In the rows, zero is written as 128.
Each path is a new rotation, seen through one point. The rows after it are directions, each followed by how far the rotation turns it, in degrees each step (0 if it stays put).
Each turn is a multiple of 5 degrees from 10 to 175, or 0.
Each row of a path follows its step; steps can be skipped.
Rotation 1:
step 0: [123 120 123 134 128 124 125 126 123 122 125 128 132 131 131 124 118 122
 129 119 135 131 132 126 131 139 129 135 135 123 126 137 124 128 136 129
 121 133 114 116 126 130 134 125 132 122]
step 1: [121 128 126 131 137 130 127 128 122 130 132 140 134 137 130 130 135 131
 130 130 135 122 125 126 135 133 139 132 138 131 127 127 123 141 129 134
 123 129 129 133 136 119 126 124 130 140]
step 2: [129 121 131 129 127 120 122 134 137 128 131 119 130 132 124 125 120 131
 140 118 134 122 118 121 132 131 121 130 135 130 131 132 129 128 127 132
 116 119 125 127 129 114 127 128 126 125]
step 3: [130 128 135 139 130 131 127 129 132 133 127 130 139 119 122 118 131 122
 134 137 132 125 135 125 140 131 133 125 134 138 127 127 125 126 132 130
 129 123 127 123 131 126 124 114 137 129]
step 5: [119 127 133 137 131 136 127 130 126 129 124 121 139 133 122 132 121 124
 130 126 122 129 141 125 131 129 135 130 138 123 124 134 123 138 123 135
 119 130 129 130 121 125 136 119 128 131]
step 6: [120 128 126 133 130 125 121 132 139 135 125 133 122 138 136 127 133 128
 129 119 132 129 132 129 138 131 134 135 125 132 124 128 131 132 132 136
 118 122 118 125 137 124 131 132 135 119]
step 7: [120 127 137 135 135 134 123 133 126 131 131 128 141 123 127 132 125 135
 135 129 132 136 124 115 133 142 125 133 133 129 130 135 132 133 131 121
 127 129 122 132 129 121 121 130 133 133]
step 8: [122 127 137 138 121 120 128 127 126 123 128 129 134 123 128 123 127 127
 127 124 137 118 123 124 131 126 132 121 132 129 118 130 124 131 136 128
 120 124 130 123 144 118 138 128 128 123]
step 9: [129 116 124 133 133 131 130 125 131 131 131 128 135 125 123 121 119 126
 133 126 129 126 137 131 138 124 130 131 145 130 137 134 124 128 130 133
 125 137 127 129 132 122 121 137 137 130]
[126 126 127 130 128 130 126 129 127 127 130 130 130 127 127 129 126 131
 128 125 129 127 127 130 129 128 129 127 124 126 125 130 127 126 129 129
 129 129 127 130 129 130 127 129 128 128] : 45
Rotation 2:
step 0: [136 128 128 124 131 124 135 122 133 130 129 133 125 132 123 131 132 124
 122 124 126 125 128 127 128 122 144 124 137 125 126 118 134 121 121 128
 129 132 131 134 136 128 128 134 125 131]
step 1: [136 125 121 125 126 125 134 134 143 130 129 133 129 142 125 126 129 127
 126 126 128 125 130 134 132 127 137 137 128 125 133 127 124 129 123 125
 133 129 132 129 128 128 124 135 137 130]
step 2: [127 120 129 123 120 125 134 133 128 121 133 125 127 142 129 134 131 122
 123 127 127 134 134 135 132 121 128 123 131 130 122 127 132 128 122 121
 136 133 130 128 128 134 126 132 131 137]
step 3: [129 126 131 126 130 125 129 130 134 126 132 126 138 136 132 129 132 119
 130 125 126 128 130 130 131 120 132 136 134 131 132 129 129 126 127 115
 122 126 125 135 139 137 120 129 122 133]
step 4: [123 126 131 128 129 126 129 134 132 136 130 142 133 139 131 132 130 131
 125 128 126 135 130 134 126 126 136 134 120 136 122 130 136 125 126 123
 127 130 128 136 129 135 125 134 123 126]
step 5: [128 127 137 129 128 123 135 127 133 131 135 133 124 129 125 127 135 121
 128 130 132 131 140 130 129 125 146 123 127 133 125 123 126 127 126 125
 125 134 123 132 129 137 127 126 129 128]
step 7: [124 130 133 126 126 119 127 130 125 126 128 132 120 131 134 132 121 121
 117 125 134 136 131 133 130 119 129 123 125 131 124 127 130 120 126 114
 124 134 133 125 126 129 123 127 126 132]
step 8: [132 129 132 130 130 122 128 121 132 130 131 132 124 126 126 129 128 126
 123 123 133 124 120 127 130 116 140 133 134 131 133 129 129 118 134 120
 124 131 129 134 132 129 118 132 121 132]
step 9: [129 133 123 124 128 124 130 130 140 131 135 140 123 137 127 132 128 131
 119 127 132 131 120 135 125 126 139 129 127 126 131 128 127 124 124 127
 131 134 134 130 123 125 128 137 123 125]
[128 127 127 127 126 129 127 127 127 126 130 129 127 128 129 129 129 130
 128 130 126 131 131 126 127 125 128 129 127 127 125 128 128 123 129 127
 128 129 128 126 127 128 131 128 130 127] : 140
[127 127 128 126 128 127 130 127 130 123 126 125 127 129 127 129 129 126
 129 131 131 128 129 126 127 128 126 128 125 131 129 128 126 129 126 127
 128 129 127 128 126 126 128 131 128 128] : 85
Rotation 3:
step 0: [127 143 137 133 131 126 134 124 133 125 120 127 123 135 129 128 121 128
 127 120 130 133 132 128 123 129 121 129 130 132 124 121 123 122 127 120
 134 124 120 122 135 134 135 126 122 128]
step 1: [128 133 127 126 126 134 144 131 129 134 127 124 133 129 141 129 125 129
 133 128 134 119 130 129 134 123 122 124 125 115 123 128 125 122 128 132
 135 138 132 127 120 127 129 134 127 126]
step 3: [124 139 125 130 121 128 132 128 128 111 125 138 123 128 135 125 121 120
 135 121 128 132 133 126 130 128 125 135 128 135 128 128 122 130 119 125
 126 135 128 128 125 127 126 131 126 137]
step 4: [132 126 125 132 133 132 132 123 140 133 123 131 128 122 137 127 134 128
 129 120 132 130 130 129 123 123 122 134 131 114 130 129 130 127 123 119
 137 132 124 122 133 133 139 131 131 129]
step 5: [121 132 124 135 123 122 130 132 131 131 127 128 131 125 126 119 124 128
 140 140 128 129 127 129 131 126 116 121 123 127 133 129 128 118 130 128
 138 133 126 128 124 122 122 129 141 124]
step 6: [120 139 129 125 126 129 131 124 126 123 125 130 134 120 115 129 123 133
 134 124 129 134 137 129 122 123 124 129 128 126 127 122 118 129 128 124
 127 121 117 123 124 135 128 133 121 133]
step 7: [130 134 128 119 124 131 128 128 129 130 125 129 123 119 138 129 127 122
 130 114 126 123 136 132 131 126 123 124 129 117 124 129 122 126 127 127
 123 145 126 125 131 124 123 124 134 131]
step 8: [131 129 133 128 129 123 127 129 138 128 126 125 130 127 134 122 121 130
 126 128 120 124 138 135 116 125 118 129 124 132 135 127 125 126 124 128
 141 122 130 122 133 130 134 126 136 117]
step 9: [121 132 126 127 116 130 133 131 123 119 119 123 128 132 136 132 122 129
 134 133 131 135 134 125 130 129 122 127 122 128 122 120 125 121 122 127
 132 127 120 127 120 118 133 135 126 128]
[126 129 127 128 129 130 125 131 128 129 129 127 128 128 129 127 132 130
 127 125 131 127 128 130 126 127 130 128 128 127 129 131 128 127 130 128
 129 132 130 126 128 126 129 129 127 126] : 120
[127 127 130 129 127 127 127 130 128 131 129 130 128 127 129 125 129 129
 129 125 128 131 130 127 128 131 129 128 131 130 127 129 127 131 125 129
 124 129 127 126 126 129 126 126 127 129] : 95
Rotation 4:
step 0: [122 127 127 125 130 128 126 128 130 122 124 132 120 134 130 125 138 118
 130 124 135 119 130 121 133 124 132 127 119 116 137 126 124 117 128 126
 133 128 130 127 132 127 128 132 119 127]
step 1: [126 139 130 134 126 127 123 124 131 113 128 123 127 125 129 119 119 130
 127 129 124 138 132 121 131 127 136 128 127 132 125 121 134 130 126 127
 136 127 130 128 132 129 130 133 120 136]
step 2: [130 122 125 136 131 131 134 120 126 132 134 136 131 116 134 128 133 124
 126 124 128 133 122 129 124 127 134 118 125 137 131 122 122 124 130 129
 135 129 122 132 130 138 121 127 124 128]
step 3: [132 129 124 125 125 126 138 128 119 129 127 132 121 114 125 125 127 126
 133 131 129 127 133 130 131 121 133 132 123 132 122 130 134 114 127 134
 131 119 131 125 122 123 132 127 136 127]
step 4: [129 129 122 132 135 117 120 139 130 134 129 121 129 124 121 127 125 124
 123 122 127 126 128 114 126 125 132 123 128 118 131 126 132 117 127 132
 129 134 126 130 128 127 124 123 132 125]
step 5: [128 140 132 122 132 135 121 129 130 128 129 124 130 123 120 131 121 131
 138 124 130 129 119 136 128 130 137 131 129 125 129 129 121 120 131 129
 136 133 129 119 134 130 132 131 120 131]
step 6: [133 138 119 134 124 145 127 121 129 130 143 128 124 121 131 130 130 125
 127 127 125 133 137 125 127 127 124 127 134 127 133 129 128 126 128 127
 124 132 123 123 131 124 119 129 128 128]
step 7: [123 119 132 123 131 129 132 120 129 135 128 130 115 120 129 124 130 114
 128 124 123 132 125 128 128 126 131 130 130 123 123 129 131 132 124 139
 128 133 123 122 127 126 137 131 126 123]
step 9: [126 126 123 141 135 127 127 135 128 127 131 128 127 135 122 126 123 121
 128 133 136 126 124 138 134 125 133 118 136 125 125 128 129 127 126 127
 135 127 125 117 127 135 124 135 122 126]
[130 128 129 126 131 128 130 129 128 127 126 126 127 127 128 130 130 126
 128 127 130 131 127 131 128 127 128 130 126 128 128 129 128 130 130 129
 131 125 129 125 127 127 131 128 125 128] : 160
Rotation 5:
step 0: [118 126 126 125 128 120 133 127 120 132 129 134 131 131 126 130 119 120
 120 130 120 127 138 130 128 124 134 125 136 126 126 130 122 128 135 136
 124 124 136 124 122 125 126 118 127 125]
step 1: [134 123 132 127 119 134 137 136 133 124 132 129 122 127 128 130 125 126
 120 128 122 129 136 134 122 121 126 129 117 125 122 124 126 130 127 133
 131 129 124 136 128 125 118 120 125 132]
step 2: [135 132 130 130 131 123 131 136 126 128 129 136 125 132 136 128 130 134
 126 126 136 138 126 126 124 128 116 130 121 122 122 129 140 134 129 124
 128 133 131 128 135 131 132 128 125 139]
step 3: [121 128 122 134 129 118 131 128 121 126 122 132 131 129 131 136 131 135
 133 119 124 124 127 125 130 132 131 126 130 122 138 137 124 137 123 124
 126 126 138 126 138 131 128 126 124 130]
step 5: [140 132 133 121 128 131 125 127 129 130 135 130 126 140 129 122 125 130
 124 131 140 122 134 131 128 125 123 131 128 127 131 127 129 129 127 136
 131 127 129 117 127 134 127 140 129 122]
step 6: [119 136 128 133 142 130 127 127 125 126 128 131 132 137 125 127 127 122
 128 122 126 125 130 135 135 126 123 126 125 115 134 137 133 126 129 134
 138 122 125 129 127 120 125 131 128 123]
step 7: [118 128 125 133 129 132 123 135 130 124 127 133 122 129 123 128 126 123
 127 124 130 126 129 134 124 127 132 124 137 131 126 128 123 134 134 130
 136 127 123 137 123 126 136 115 136 139]
step 8: [132 125 139 135 121 132 122 129 124 130 124 132 121 135 133 134 132 137
 125 137 133 132 127 133 125 129 131 128 124 131 122 125 122 132 126 134
 126 134 122 119 130 132 126 115 131 128]
step 9: [131 126 128 131 135 124 121 127 123 122 123 127 130 137 130 131 130 130
 133 130 117 135 134 135 126 135 120 128 123 124 131 125 135 133 127 123
 117 138 123 130 131 128 122 131 122 121]
[131 125 129 125 127 130 129 128 126 128 127 124 128 130 128 127 128 128
 128 130 127 130 131 130 129 129 125 129 129 127 127 126 128 129 127 131
 128 127 128 129 129 125 128 130 126 128] : 90
